In the rows, 128 means zero.
Each named move below is a turn or a mirror, shown by a few rows before and after it. Which moves, in which order, take the first row of each later pair to the second? The first pair is answered.
move K650:
144,116,136,110,121,129,156,116,128,112,154,138,141,96,104,132,125,152,125 |-> 120,94,127,129,101,135,139,112,123,136,118,146,146,124,137,108,153,154,144
79,151,102,125,151,103,130,119,115,160,115,107,126,150,129,120,148,171,79 |-> 90,163,105,114,162,97,137,114,122,145,137,102,130,138,117,132,138,167,65
97,135,129,153,130,138,123,150,160,115,122,113,99,98,121,135,96,132,125 |-> 90,125,128,157,127,138,121,150,159,124,108,116,102,111,131,127,103,133,129
move K468:
116,164,143,143,98,153,126,124,117,168,149,128,122,120,139,115,136,125,118 |-> 124,146,142,154,81,149,119,124,113,166,137,129,123,129,148,108,141,122,138
122,114,118,148,132,117,99,104,104,146,76,175,145,167,142,138,133,157,177 |-> 157,119,123,108,137,101,109,84,91,132,116,171,152,169,117,150,156,163,161
118,153,137,91,149,133,128,119,149,120,148,113,147,111,111,119,155,115,124 |-> 90,151,140,118,143,154,113,135,162,137,118,113,136,108,128,110,139,117,133
move K139:
96,118,125,119,147,156,127,122,123,172,126,130,130,146,126,111,146,152,114 |-> 126,103,129,95,131,153,142,126,119,154,158,124,131,148,126,112,172,134,113
102,124,145,113,130,137,136,91,129,171,117,111,131,117,147,126,154,157,101 |-> 141,110,161,96,113,144,140,94,125,152,138,115,143,115,145,127,168,131,118
115,121,139,164,124,162,122,137,140,156,104,152,138,134,151,126,100,112,149 |-> 81,128,118,144,148,134,140,129,149,167,129,119,118,126,139,126,118,135,91
110,121,79,89,128,92,146,149,91,122,107,114,82,143,148,147,142,158,98 |-> 167,106,97,73,94,108,151,152,86,99,127,126,98,145,148,153,152,121,134
Now pairs of rows:
(2 to 3 moves a pair)
69,169,93,192,136,134,104,109,125,130,22,165,111,124,125,142,100,182,199 |-> 152,179,93,84,140,66,147,51,90,97,137,158,142,136,54,176,171,186,149 -> K468 K468
146,143,148,117,127,136,119,106,118,120,128,154,163,128,110,137,129,126,137 |-> 125,149,151,104,143,138,132,107,124,129,148,133,157,119,103,135,133,130,104 -> K468 K139 K139
117,121,116,195,122,144,115,145,134,124,59,139,111,130,155,118,90,129,171 |-> 145,75,100,153,97,89,160,134,130,98,137,78,87,143,150,116,157,113,129 -> K139 K468 K139
178,124,128,111,149,125,108,100,140,112,158,186,134,133,146,125,114,141,93 |-> 156,108,124,144,134,138,94,106,140,125,119,189,125,150,176,107,117,136,121 -> K468 K650 K468
118,137,113,107,137,164,116,120,155,180,112,137,134,146,134,111,170,142,104 |-> 181,156,130,110,141,169,116,130,155,133,131,158,133,112,95,149,113,113,132 -> K468 K650 K139
94,137,136,140,136,116,111,123,132,130,85,117,98,148,122,120,123,151,131 |-> 117,129,132,105,134,91,128,112,125,121,125,104,101,153,103,128,145,153,114 -> K468 K139 K468
151,110,142,156,103,165,97,120,150,139,55,140,181,170,155,93,156,66,206 |-> 150,109,100,99,146,50,133,69,125,132,120,92,166,197,105,114,220,124,124 -> K139 K468 K468
89,135,116,118,170,135,117,115,131,149,137,125,110,118,103,129,116,141,98 |-> 117,134,116,139,162,135,116,128,140,126,139,126,97,99,95,140,82,127,119 -> K468 K650
190,116,106,102,94,108,151,93,117,118,167,169,138,176,90,186,135,145,148 |-> 112,111,77,126,113,88,143,85,121,164,132,149,117,191,115,162,157,188,108 -> K650 K139 K139
115,92,101,138,117,69,143,123,125,100,122,97,99,135,150,121,139,111,111 |-> 157,109,113,112,119,61,143,99,107,92,140,125,121,141,125,137,141,112,131 -> K139 K139 K468
188,104,120,131,116,74,142,113,95,78,150,135,119,132,107,151,122,120,157 |-> 89,161,133,152,166,140,132,147,140,135,113,140,114,85,124,140,61,149,102 -> K468 K468
168,112,102,96,162,64,155,119,127,80,163,129,104,88,121,197,85,119,80 |-> 158,68,102,159,102,111,94,118,111,117,63,170,126,151,190,154,119,109,186 -> K139 K650
124,81,103,155,99,100,132,131,114,117,93,116,125,174,141,116,182,121,157 |-> 149,155,135,77,148,124,148,102,113,130,154,150,179,144,85,142,169,134,111 -> K468 K139 K468
152,111,138,120,91,168,136,124,143,153,128,132,136,153,169,108,171,116,121 |-> 103,124,122,132,121,153,135,122,145,169,108,124,121,155,169,105,162,143,91 -> K139 K139
162,106,163,120,100,139,126,132,112,88,144,148,154,118,127,129,122,122,139 |-> 104,134,140,132,152,116,133,134,124,111,134,132,132,100,113,143,98,165,80 -> K139 K650 K139
142,140,110,181,136,103,139,112,104,112,126,116,107,113,97,142,125,150,139 |-> 119,142,105,160,145,101,145,110,112,126,147,97,101,111,100,129,140,155,103 -> K650 K139 K468
118,136,143,155,110,196,114,159,148,151,106,154,128,107,169,105,108,121,161 |-> 135,178,127,142,163,131,139,140,140,111,140,144,109,81,102,155,67,146,117 -> K468 K139 K650
119,91,159,161,123,141,118,102,106,136,104,104,138,124,132,134,165,103,174 |-> 91,116,161,133,152,146,125,94,110,162,128,104,151,118,122,132,176,125,124 -> K468 K468 K650
136,141,165,100,118,162,116,125,132,155,154,152,165,116,121,122,150,124,104 |-> 112,131,159,107,115,161,119,135,144,158,156,136,148,112,135,111,156,124,81 -> K468 K139 K139
168,106,135,159,115,165,103,155,160,116,115,148,113,81,115,112,63,77,157 |-> 214,85,126,121,97,126,108,127,138,99,150,146,126,112,99,120,110,71,164 -> K650 K468
184,123,132,119,96,117,126,101,69,93,146,170,154,130,86,147,130,125,181 |-> 83,167,133,97,155,148,147,133,118,141,174,129,134,78,87,135,110,158,65 -> K468 K468 K139
140,82,137,151,167,102,163,99,121,127,149,92,140,168,149,109,182,135,125 |-> 162,115,159,119,182,119,164,92,119,129,169,109,168,158,125,116,175,134,119 -> K139 K468
108,178,144,100,199,136,143,111,123,138,149,123,113,123,82,127,129,147,91 |-> 84,150,162,137,161,201,117,132,133,167,91,138,128,135,136,91,125,124,134 -> K139 K468 K650
116,147,144,148,158,136,136,117,128,144,147,140,141,116,114,135,109,128,102 |-> 126,139,144,176,147,144,131,130,130,132,132,143,130,113,117,138,92,117,125 -> K468 K650
98,119,131,94,125,134,129,113,135,158,156,112,140,135,134,95,172,128,96 |-> 101,146,143,138,131,164,101,120,133,158,99,160,157,135,137,108,119,128,150 -> K650 K139 K139
161,158,145,126,129,134,106,128,100,144,100,152,157,105,124,142,116,129,136 |-> 182,152,151,108,123,130,118,132,100,136,128,142,151,101,122,140,128,120,126 -> K139 K139 K139
119,179,129,126,148,123,113,80,97,193,98,162,166,167,109,143,173,169,129 |-> 167,190,145,94,151,119,142,85,100,162,150,151,171,139,80,166,164,149,111 -> K650 K139
123,148,154,133,143,192,108,169,163,142,111,152,149,100,142,118,99,107,123 |-> 125,122,144,138,117,189,120,185,173,135,125,123,128,102,165,107,116,87,113 -> K139 K139 K468
92,128,118,147,130,112,123,112,142,150,110,112,107,131,134,113,123,145,107 |-> 100,119,124,141,114,131,132,130,152,144,128,103,100,122,150,100,128,122,102 -> K139 K468 K468
150,104,88,158,132,65,124,95,106,95,117,137,108,160,113,159,111,137,165 |-> 155,129,115,88,148,97,165,110,133,102,200,117,122,117,93,157,122,121,92 -> K468 K468 K139
146,118,125,109,122,145,156,152,129,134,140,110,124,137,115,139,136,131,83 |-> 154,133,142,120,119,176,141,155,127,137,123,134,134,132,115,137,113,124,107 -> K139 K468 K468
115,135,115,91,141,100,132,98,111,126,145,129,123,158,123,142,175,155,100 |-> 83,160,140,121,146,180,109,132,140,150,101,153,133,129,146,129,121,144,118 -> K139 K468 K468
162,123,151,118,141,148,68,118,94,161,55,179,126,154,123,117,132,116,205 |-> 104,162,123,89,213,97,112,117,121,159,114,128,88,110,77,144,116,159,81 -> K139 K650
99,150,130,81,145,150,129,148,170,130,147,108,133,91,132,143,127,128,77 |-> 95,106,104,156,112,125,97,146,149,121,72,114,110,127,170,132,121,128,149 -> K468 K468 K139
193,111,96,121,99,70,121,98,99,75,124,138,114,164,100,171,130,148,163 |-> 169,137,90,131,131,64,119,97,110,81,112,141,105,149,83,185,100,170,140 -> K650 K139 K650
188,114,188,162,148,125,71,100,105,115,109,134,201,123,130,137,144,146,165 |-> 203,106,186,131,138,117,93,103,111,103,157,113,201,121,130,137,169,133,135 -> K139 K139 K139
114,105,148,106,94,177,103,95,112,154,121,133,151,176,117,101,139,141,149 |-> 95,104,138,90,108,157,120,93,119,157,146,108,140,176,108,97,149,156,104 -> K139 K139
70,80,115,197,83,111,150,165,145,129,94,98,66,130,189,92,100,99,117 |-> 165,72,117,141,70,50,182,135,120,72,172,98,76,139,132,124,135,80,115 -> K468 K650
134,149,145,155,126,135,122,141,106,115,152,132,129,121,98,165,87,118,151 |-> 113,138,125,161,124,112,104,122,90,142,118,137,131,159,107,152,120,144,159 -> K650 K468 K139
132,134,146,146,145,120,155,153,125,150,101,106,100,139,177,116,166,107,124 |-> 178,150,159,126,152,114,164,149,122,119,131,124,109,121,143,145,146,98,132 -> K468 K139 K650
156,179,142,99,145,152,148,112,126,129,152,161,154,88,103,126,138,153,87 |-> 141,188,136,108,157,151,141,114,124,131,138,162,149,89,101,124,128,161,82 -> K139 K139 K139
114,88,145,127,131,153,102,115,135,109,91,109,99,140,151,140,140,148,127 |-> 141,85,147,120,125,144,104,106,125,99,93,118,108,143,145,146,149,145,139 -> K468 K139
180,107,145,128,98,147,132,128,160,72,150,143,122,89,110,105,67,105,180 |-> 199,95,140,84,90,124,140,92,144,86,174,138,139,121,104,105,131,121,166 -> K650 K468
113,116,96,129,116,72,163,131,144,52,167,123,111,122,122,118,141,115,165 |-> 95,124,92,100,135,73,171,119,139,74,186,123,122,127,110,120,160,131,134 -> K650 K468
105,77,114,134,84,138,124,132,133,150,123,104,125,162,189,90,190,109,129 |-> 86,83,108,151,92,142,119,132,131,161,103,111,123,158,189,84,178,121,127 -> K139 K139
132,122,170,171,81,189,92,151,130,137,64,172,162,128,166,98,118,110,193 |-> 92,79,110,195,78,97,103,132,117,129,56,122,109,163,176,92,159,146,163 -> K139 K468
94,161,154,123,117,174,112,108,122,171,115,180,179,126,174,101,131,150,131 |-> 128,96,128,132,73,121,119,101,106,139,119,151,146,160,192,101,175,134,161 -> K139 K468 K468
159,142,165,67,134,177,142,134,139,124,192,127,147,110,120,121,147,97,95 |-> 97,118,146,121,117,188,99,130,129,177,104,141,146,159,174,82,171,124,130 -> K650 K139
180,148,153,93,137,104,135,116,117,91,142,126,129,118,83,136,122,122,127 |-> 150,162,158,97,153,139,138,132,136,111,145,121,132,96,93,132,104,124,108 -> K468 K139
112,182,130,129,173,95,128,126,116,134,118,134,125,134,98,152,99,152,116 |-> 179,163,154,113,134,114,135,129,108,109,147,145,140,136,101,149,114,110,160 -> K139 K139
185,127,139,114,121,92,148,120,121,62,173,129,108,98,93,161,120,91,142 |-> 186,136,127,125,123,85,121,90,97,75,130,163,133,131,89,163,127,116,178 -> K139 K650 K468
158,163,134,144,140,133,104,109,107,118,97,157,146,131,101,138,93,135,164 |-> 147,130,101,165,127,88,107,100,100,113,83,129,115,156,115,130,114,143,164 -> K139 K468 K468
70,141,172,162,143,123,155,124,153,110,126,114,126,106,114,129,78,183,145 |-> 66,120,175,156,125,127,167,142,160,105,147,98,119,98,130,120,91,161,134 -> K139 K468
104,153,108,130,160,80,139,113,133,125,133,105,96,122,110,151,121,169,82 |-> 139,111,117,114,120,89,156,124,139,98,168,79,88,125,125,138,147,127,94 -> K468 K139
112,116,147,122,113,198,140,180,139,132,106,112,146,111,145,116,89,84,147 |-> 125,137,156,71,137,183,157,166,136,134,151,108,161,103,114,134,106,98,103 -> K468 K468 K468
134,148,135,137,154,114,81,100,135,107,158,173,138,93,61,155,107,148,134 |-> 89,120,108,122,149,87,93,91,140,136,166,132,120,111,80,134,161,172,89 -> K650 K139 K650
197,118,130,132,112,95,141,166,111,33,152,106,85,90,92,170,65,79,166 |-> 97,58,83,128,98,54,144,150,109,94,136,43,53,148,155,115,168,123,101 -> K650 K139 K139
168,137,171,88,96,155,143,146,167,142,117,115,151,92,94,109,181,129,92 |-> 126,171,163,120,131,156,125,144,172,157,82,132,139,80,88,118,142,159,90 -> K139 K139 K650
109,117,143,154,67,116,123,144,138,154,92,131,139,136,147,83,149,97,140 |-> 121,158,142,119,115,93,158,142,147,127,153,114,125,88,92,123,113,104,85 -> K139 K650
178,137,142,117,104,157,124,132,109,122,132,170,147,135,128,127,118,115,161 |-> 129,149,145,125,122,180,115,134,121,159,110,172,152,131,140,115,119,135,141 -> K468 K468 K650
113,164,145,147,140,177,103,114,135,153,66,161,157,105,119,141,71,153,157 |-> 177,120,136,115,105,126,107,75,98,124,91,157,166,159,112,148,143,147,191 -> K468 K468 K650
140,95,149,134,104,98,113,148,104,128,131,132,114,100,171,149,153,120,153 |-> 132,95,138,127,109,90,123,145,106,126,139,123,113,100,164,150,160,125,134 -> K139 K139 K139
180,190,142,115,155,127,114,105,109,111,135,180,162,103,61,176,94,128,152 |-> 153,197,129,96,181,102,139,99,120,120,168,147,145,96,53,175,111,155,95 -> K139 K139
102,142,95,71,171,108,98,67,150,159,109,160,133,120,85,133,131,145,84 |-> 57,104,87,108,143,134,102,117,182,162,93,123,100,110,137,98,127,125,75 -> K468 K139 K468
139,114,108,94,131,93,127,92,138,150,142,115,130,152,141,122,177,133,118 |-> 103,161,134,99,153,146,112,107,157,175,119,143,149,122,143,125,133,141,111 -> K139 K468 K468
100,100,136,175,101,181,127,162,155,140,42,137,108,101,193,61,135,72,147 |-> 193,171,143,133,166,105,161,129,133,57,120,158,113,51,70,156,66,83,121 -> K468 K139 K650
152,159,152,121,148,125,149,125,130,81,158,142,125,93,84,147,93,123,118 |-> 91,132,143,183,124,155,107,138,132,130,78,149,120,126,147,105,104,131,149 -> K468 K650
100,137,125,186,137,119,90,141,124,100,58,150,115,125,133,139,81,133,175 |-> 104,90,89,161,123,44,123,132,121,82,111,89,82,141,132,137,138,137,132 -> K139 K468 K468
113,118,130,114,122,152,135,127,135,169,142,115,139,129,143,96,155,138,110 |-> 122,144,142,135,136,167,112,134,132,162,113,151,153,115,130,112,111,137,135 -> K650 K139 K139
85,149,146,107,137,89,136,108,143,136,175,111,111,83,129,167,151,159,85 |-> 116,162,182,96,127,151,131,127,154,134,185,139,138,63,131,165,128,124,119 -> K139 K468
137,124,130,177,109,170,85,136,118,137,100,151,131,119,132,108,97,133,167 |-> 101,107,100,191,118,130,97,142,130,131,105,106,96,120,130,104,102,152,127 -> K139 K650 K468
157,116,150,51,128,107,165,109,131,126,211,106,137,120,125,143,186,121,81 |-> 63,87,131,138,119,144,137,162,168,157,130,82,83,109,194,98,144,122,85 -> K468 K468 K139
89,105,145,136,101,177,122,162,145,149,99,119,127,113,157,68,160,99,135 |-> 130,147,170,126,122,185,130,171,144,113,123,141,133,68,111,109,97,82,142 -> K650 K139
165,145,132,72,158,83,169,106,147,115,200,101,142,139,104,128,168,121,68 |-> 138,201,136,155,194,124,111,110,142,133,86,172,159,124,96,148,65,144,140 -> K139 K139 K650
65,186,166,133,138,141,130,114,151,162,105,165,195,31,132,152,52,121,121 |-> 171,144,164,123,99,87,146,100,122,82,141,162,187,43,106,180,62,79,176 -> K650 K468 K650
108,127,154,126,95,186,111,143,126,183,110,152,162,140,160,92,166,102,164 |-> 129,184,173,126,144,188,118,148,134,158,125,170,164,90,108,137,89,108,146 -> K650 K139
167,104,92,111,127,56,146,86,103,98,152,113,114,144,94,151,157,137,122 |-> 52,145,93,142,167,116,127,114,140,174,104,116,115,120,132,124,125,173,75 -> K650 K468 K468
90,138,142,128,121,156,114,133,150,173,107,130,142,141,146,108,141,142,123 |-> 90,138,136,133,135,137,135,149,169,145,137,102,115,112,134,123,120,133,93 -> K650 K468 K139
153,148,138,129,143,113,146,108,134,90,139,140,130,116,93,173,89,131,137 |-> 121,154,142,127,153,118,154,120,150,103,145,124,119,107,100,167,85,137,112 -> K468 K139
166,160,134,117,143,133,134,135,135,100,162,117,112,86,100,115,102,113,107 |-> 140,147,123,93,136,122,127,107,113,138,164,115,135,135,112,98,177,141,95 -> K650 K468 K468
162,156,101,118,96,101,115,107,105,96,181,137,115,165,85,147,138,134,155 |-> 112,145,85,152,96,104,92,107,98,130,126,144,108,193,111,129,145,156,162 -> K650 K139
83,205,149,93,193,156,133,123,146,163,154,130,145,103,95,140,107,159,39 |-> 177,189,190,107,132,209,103,133,129,128,134,186,186,110,110,137,88,106,158 -> K139 K139
165,125,130,148,126,189,109,116,148,141,128,169,110,140,117,105,120,90,158 |-> 154,112,111,177,133,157,104,111,142,135,105,165,85,147,116,105,114,104,167 -> K650 K139 K468
125,125,176,98,134,216,122,150,128,146,141,134,141,117,111,128,126,86,173 |-> 57,117,149,104,155,184,129,144,138,177,133,99,116,129,128,109,157,125,109 -> K139 K139 K650
178,143,168,94,132,138,149,119,163,102,187,164,150,133,83,158,124,63,133 |-> 120,161,158,165,142,160,107,118,157,140,83,199,157,152,113,146,82,97,178 -> K139 K650
135,151,107,111,113,118,127,115,127,137,133,92,130,153,121,139,166,132,91 |-> 136,156,121,106,103,149,115,118,126,152,116,115,155,156,128,130,163,131,111 -> K139 K468 K650
101,155,131,105,163,105,140,120,141,122,149,120,122,110,113,137,134,152,86 |-> 111,120,131,110,134,110,153,138,156,112,162,99,107,107,132,122,144,123,91 -> K468 K139
147,80,122,140,85,117,112,130,110,111,114,141,133,157,156,104,169,111,173 |-> 143,98,123,94,106,102,130,109,107,128,154,136,151,164,130,114,202,131,126 -> K468 K650
118,150,97,118,154,87,140,130,121,121,138,115,86,112,120,131,115,151,85 |-> 112,140,109,91,137,114,147,137,130,134,160,105,100,116,141,112,146,130,70 -> K650 K139 K468
